In the data rows, zero lies at 4.5, halfway between 4 and 5.
Here are some points, one per row:
[7 4 6 3 5 6 2 6 6 5 7 3 2 4 2 4 5 5 3 6 3 6 6 5 3 4 5 5 4 4 4 3 4 6 2 4 3
 3 7 3 8 3 8 3 3 1 4 2]
[8 6 4 9 3 5 4 4 2 3 4 7 5 5 5 6 6 4 3 4 3 1 4 4 4 7 4 7 4 3 1 0 5 3 5 6 8
 5 4 5 7 8 3 5 6 5 5 3]
[5 9 7 3 4 6 6 5 8 7 6 4 6 5 8 4 6 5 7 6 4 3 4 4 6 5 5 4 3 2 3 5 5 5 3 5 7
 6 3 4 6 4 5 6 4 5 6 8]
[5 6 2 3 2 4 5 5 4 4 6 2 5 5 6 6 5 4 4 2 6 4 6 6 6 5 3 2 1 7 5 6 6 5 2 5 5
 2 3 6 5 4 2 3 5 3 3 6]
[2 4 4 6 6 5 5 4 8 5 6 1 5 5 2 5 3 3 5 5 7 4 3 4 4 3 0 4 2 2 7 1 7 3 7 3 3
 3 4 3 4 6 7 6 8 6 5 4]
[3 5 6 6 5 1 7 6 6 6 3 3 7 6 1 5 5 4 9 7 4 4 6 6 4 6 7 6 6 7 4 4 2 3 1 4 5
 5 6 6 4 3 2 3 4 6 3 3]
[5 2 4 4 2 7 3 2 2 7 2 1 2 7 3 5 8 6 6 5 2 4 2 4 2 3 4 6 0 2 3 6 1 2 5 3 1
 4 3 7 4 3 5 3 4 9 7 6]
[3 5 3 5 3 8 4 5 5 8 8 2 7 5 7 5 5 3 3 3 2 3 5 5 4 5 5 7 5 7 6 6 7 6 4 5 5
 7 4 3 3 3 5 4 6 6 3 5]
[5 3 6 4 4 5 5 7 5 7 5 4 5 4 5 6 6 1 3 4 4 5 2 6 6 5 5 5 4 5 7 4 3 7 3 2 6
 3 4 6 5 7 2 7 3 4 6 3]
[5 5 3 6 7 5 6 5 8 4 5 1 6 6 5 3 5 6 5 5 3 6 4 2 3 6 7 4 5 7 5 7 3 5 6 4 3
 4 3 6 2 8 3 4 6 2 6 3]
[4 5 3 5 4 4 5 4 5 6 7 9 4 4 6 5 3 6 6 6 4 6 2 4 5 5 4 6 2 7 6 5 6 5 2 4 2
 6 4 5 4 6 8 4 3 4 4 4]
[1 5 8 6 3 5 5 3 5 5 4 6 3 5 7 6 5 1 4 5 4 2 5 3 3 3 3 6 6 4 4 7 4 4 4 4 4
 2 7 6 5 6 2 7 3 1 5 4]
[5 5 4 5 5 6 4 3 7 4 4 5 2 2 6 7 4 3 5 4 2 7 4 4 4 5 5 3 1 5 4 4 3 2 2 6 5
 7 7 5 6 5 8 5 6 4 2 4]
[4 5 2 4 2 6 3 7 6 3 7 6 4 5 3 8 1 7 5 7 5 2 3 6 3 3 5 4 4 4 5 6 4 4 7 6 5
 7 4 5 4 3 0 3 5 4 5 2]
[5 6 7 6 5 7 7 6 4 4 5 6 2 6 3 4 2 5 4 2 3 5 6 3 4 2 7 2 7 4 6 6 8 4 2 2 4
 3 1 4 6 4 5 5 4 8 2 3]
[5 8 3 4 6 2 4 5 5 5 1 4 8 4 4 4 7 6 2 6 4 3 4 2 4 1 6 5 6 7 4 7 6 4 5 4 5
 4 6 6 5 5 6 4 6 3 6 3]
[4 6 5 5 2 2 1 6 5 3 5 6 5 5 3 2 4 1 2 5 5 6 3 1 3 6 4 1 5 7 6 5 1 5 4 5 6
 6 3 6 4 3 5 6 3 6 6 6]
[3 4 7 5 4 5 5 3 6 5 5 6 3 5 3 2 7 7 2 3 6 8 6 9 3 3 6 6 3 6 2 5 5 5 8 3 6
 6 4 6 4 7 4 4 4 4 3 7]
[4 5 5 1 4 4 6 6 2 5 3 6 5 9 6 6 5 5 3 3 4 5 7 4 5 6 4 3 5 2 8 3 3 5 5 4 5
 6 5 3 4 7 7 1 7 4 5 4]
[5 0 7 6 1 3 3 1 2 3 6 2 8 2 4 5 7 7 6 6 3 7 4 2 8 3 2 6 5 4 5 5 6 0 5 2 4
 7 4 3 6 4 4 4 5 2 4 3]
[2 5 4 2 8 6 2 3 4 2 2 4 3 3 4 6 4 5 5 4 5 2 6 5 6 7 3 5 5 7 6 5 3 4 7 5 4
 7 1 4 6 7 5 6 1 4 2 5]
[4 4 7 5 4 6 6 4 3 3 7 5 7 4 3 7 5 3 4 4 6 7 0 2 9 5 3 5 7 4 1 2 4 4 8 5 2
 3 4 6 6 3 6 0 5 4 2 5]
[3 3 3 4 5 6 4 6 2 3 3 3 2 6 7 3 4 5 7 9 5 6 5 6 6 5 5 6 6 6 4 4 5 6 4 5 8
 4 4 5 5 4 6 7 7 5 5 5]
[5 3 2 6 5 5 2 2 6 4 4 9 6 5 4 2 3 3 6 4 5 5 6 4 7 5 6 7 2 2 6 7 3 3 3 4 5
 2 3 4 4 4 7 4 5 3 3 7]
[2 5 4 4 4 3 2 3 4 5 5 4 6 3 6 5 2 5 2 7 4 4 4 3 3 4 4 2 5 2 2 4 2 6 4 1 5
 4 7 5 3 6 4 3 4 7 1 4]
[6 6 4 7 4 3 5 2 5 5 4 1 6 7 4 4 2 4 7 3 2 6 5 6 5 3 5 4 8 5 7 3 4 7 6 6 6
 4 5 7 6 6 5 4 2 6 5 7]
[6 4 2 4 3 2 6 6 7 7 4 4 2 5 7 4 3 6 2 2 7 4 4 6 5 4 3 5 7 4 4 4 3 3 5 4 6
 5 3 4 4 2 7 4 2 5 6 0]
[8 6 4 5 5 4 3 7 4 5 3 5 6 3 4 5 3 6 5 5 3 6 7 8 5 6 0 6 6 5 3 5 4 5 4 2 2
 3 4 3 4 4 4 7 4 6 5 7]
[2 5 5 1 6 5 2 3 4 4 6 4 2 4 2 3 4 4 5 2 4 7 3 7 6 5 3 4 6 2 3 4 6 4 1 6 6
 5 5 5 2 5 4 6 5 4 6 0]
[4 4 4 5 4 4 3 4 3 8 6 6 5 3 6 8 6 4 5 4 5 4 7 5 6 4 6 1 5 8 5 4 4 3 5 6 4
 0 3 4 5 5 5 4 6 4 7 5]
[4 6 5 5 4 5 3 4 3 3 5 6 4 3 7 3 5 2 8 5 5 5 4 4 1 5 3 6 4 5 5 5 6 5 7 4 5
 2 6 2 6 8 1 2 3 5 6 3]
[1 3 6 4 5 3 3 4 4 2 5 3 7 5 6 3 3 4 4 1 3 3 3 6 4 5 5 5 3 3 3 2 6 5 5 4 2
 4 4 7 6 2 6 6 6 4 7 3]
[5 5 6 4 7 6 6 4 4 4 5 5 6 5 1 4 4 9 4 2 6 3 1 5 4 6 7 5 3 6 6 5 3 5 3 6 5
 4 8 1 6 4 4 7 4 6 5 5]
[3 3 6 6 7 3 5 6 3 4 4 4 5 6 3 6 2 5 4 5 5 6 5 5 4 5 7 5 4 2 2 9 8 3 5 7 6
 4 6 4 3 6 7 4 1 4 5 7]
[3 8 5 8 4 7 7 6 2 3 4 4 4 3 3 4 5 5 7 1 6 5 7 5 5 4 5 3 4 4 5 5 4 7 6 2 4
 6 5 6 4 4 6 6 3 5 5 2]
[4 2 4 3 4 4 6 8 6 4 3 5 4 1 4 5 3 5 5 5 3 3 6 4 5 1 4 5 2 4 3 4 2 6 6 9 4
 7 1 3 5 6 2 3 4 6 4 3]
[6 4 3 3 7 6 8 3 5 0 7 7 3 6 5 6 8 3 3 6 2 3 7 4 5 3 4 5 4 6 4 1 6 4 4 3 5
 4 8 4 1 2 4 3 1 7 7 7]
[6 3 2 4 4 3 4 6 4 6 7 4 3 6 6 1 8 5 4 4 5 5 7 5 8 5 6 2 5 2 5 7 6 3 5 4 1
 8 6 5 8 5 2 7 4 7 4 4]
[5 3 6 4 5 4 7 6 4 5 5 6 4 3 5 2 6 8 6 5 2 2 3 5 4 6 4 1 5 4 7 5 5 4 6 8 5
 2 5 8 3 3 6 5 4 5 1 4]
[2 7 3 5 5 5 5 4 3 5 1 5 5 5 6 5 4 6 2 8 5 7 6 4 4 5 5 3 3 1 5 2 4 4 5 6 4
 3 3 3 5 2 3 3 3 4 4 4]
[7 3 5 1 5 3 7 1 5 4 5 5 6 5 6 7 6 4 5 3 9 5 6 5 1 4 3 5 6 4 5 5 4 7 4 7 5
 7 4 3 5 4 6 7 4 5 4 3]
[6 6 4 2 6 6 4 5 3 7 2 5 7 6 6 3 1 3 4 5 8 4 4 2 4 2 7 4 4 6 4 3 5 1 5 4 4
 6 6 4 2 3 2 6 5 3 3 4]
[2 2 1 4 3 5 4 6 5 5 4 6 3 2 4 5 6 6 6 4 6 5 4 4 2 4 4 7 8 2 5 3 4 3 3 3 4
 5 4 7 4 5 5 4 6 3 4 9]
[7 4 7 6 7 1 1 5 5 5 4 4 1 5 6 6 5 7 6 3 5 5 5 1 5 6 5 5 4 5 6 4 4 8 6 5 5
 4 5 5 1 1 3 4 6 6 3 4]
[6 0 4 7 6 6 5 4 6 4 2 4 5 4 5 4 5 4 6 6 8 4 3 7 3 4 1 1 7 5 3 5 5 7 3 4 5
 6 4 3 6 4 4 3 6 3 5 7]
[7 5 6 5 3 5 6 3 4 4 4 2 3 0 2 2 2 5 2 6 7 2 5 6 6 8 6 5 6 4 7 5 6 5 4 7 2
 5 6 5 3 4 4 3 6 5 5 6]
[4 7 4 4 2 2 3 4 5 2 3 4 3 6 6 5 6 4 6 5 3 3 3 6 6 5 8 5 6 5 2 4 5 6 4 3 3
 4 2 0 2 5 6 6 6 4 3 6]
[6 4 1 2 3 3 8 3 3 7 5 7 3 3 0 4 3 2 4 5 0 2 5 2 3 8 4 6 3 5 2 4 8 5 8 2 7
 4 5 4 7 4 4 6 6 3 5 4]
There is one direction along which these points spread out most. Where along it does each point below lie, from 0 to 99? 50 is the average, and the first point above lies past it. One standard deviation of the points above along it is 16.
[5 0 7 6 1 3 3 1 2 3 6 2 8 2 4 5 7 7 6 6 3 7 4 2 8 3 2 6 5 4 5 5 6 0 5 2 4
 7 4 3 6 4 4 4 5 2 4 3] 99
[6 4 2 4 3 2 6 6 7 7 4 4 2 5 7 4 3 6 2 2 7 4 4 6 5 4 3 5 7 4 4 4 3 3 5 4 6
 5 3 4 4 2 7 4 2 5 6 0] 36
[4 6 5 5 2 2 1 6 5 3 5 6 5 5 3 2 4 1 2 5 5 6 3 1 3 6 4 1 5 7 6 5 1 5 4 5 6
 6 3 6 4 3 5 6 3 6 6 6] 37
[7 3 5 1 5 3 7 1 5 4 5 5 6 5 6 7 6 4 5 3 9 5 6 5 1 4 3 5 6 4 5 5 4 7 4 7 5
 7 4 3 5 4 6 7 4 5 4 3] 38
[2 7 3 5 5 5 5 4 3 5 1 5 5 5 6 5 4 6 2 8 5 7 6 4 4 5 5 3 3 1 5 2 4 4 5 6 4
 3 3 3 5 2 3 3 3 4 4 4] 51
[5 6 7 6 5 7 7 6 4 4 5 6 2 6 3 4 2 5 4 2 3 5 6 3 4 2 7 2 7 4 6 6 8 4 2 2 4
 3 1 4 6 4 5 5 4 8 2 3] 27
[4 5 2 4 2 6 3 7 6 3 7 6 4 5 3 8 1 7 5 7 5 2 3 6 3 3 5 4 4 4 5 6 4 4 7 6 5
 7 4 5 4 3 0 3 5 4 5 2] 46
[5 3 6 4 5 4 7 6 4 5 5 6 4 3 5 2 6 8 6 5 2 2 3 5 4 6 4 1 5 4 7 5 5 4 6 8 5
 2 5 8 3 3 6 5 4 5 1 4] 37
[5 6 2 3 2 4 5 5 4 4 6 2 5 5 6 6 5 4 4 2 6 4 6 6 6 5 3 2 1 7 5 6 6 5 2 5 5
 2 3 6 5 4 2 3 5 3 3 6] 41
[4 6 5 5 4 5 3 4 3 3 5 6 4 3 7 3 5 2 8 5 5 5 4 4 1 5 3 6 4 5 5 5 6 5 7 4 5
 2 6 2 6 8 1 2 3 5 6 3] 61
[2 2 1 4 3 5 4 6 5 5 4 6 3 2 4 5 6 6 6 4 6 5 4 4 2 4 4 7 8 2 5 3 4 3 3 3 4
 5 4 7 4 5 5 4 6 3 4 9] 68
[6 4 1 2 3 3 8 3 3 7 5 7 3 3 0 4 3 2 4 5 0 2 5 2 3 8 4 6 3 5 2 4 8 5 8 2 7
 4 5 4 7 4 4 6 6 3 5 4] 71
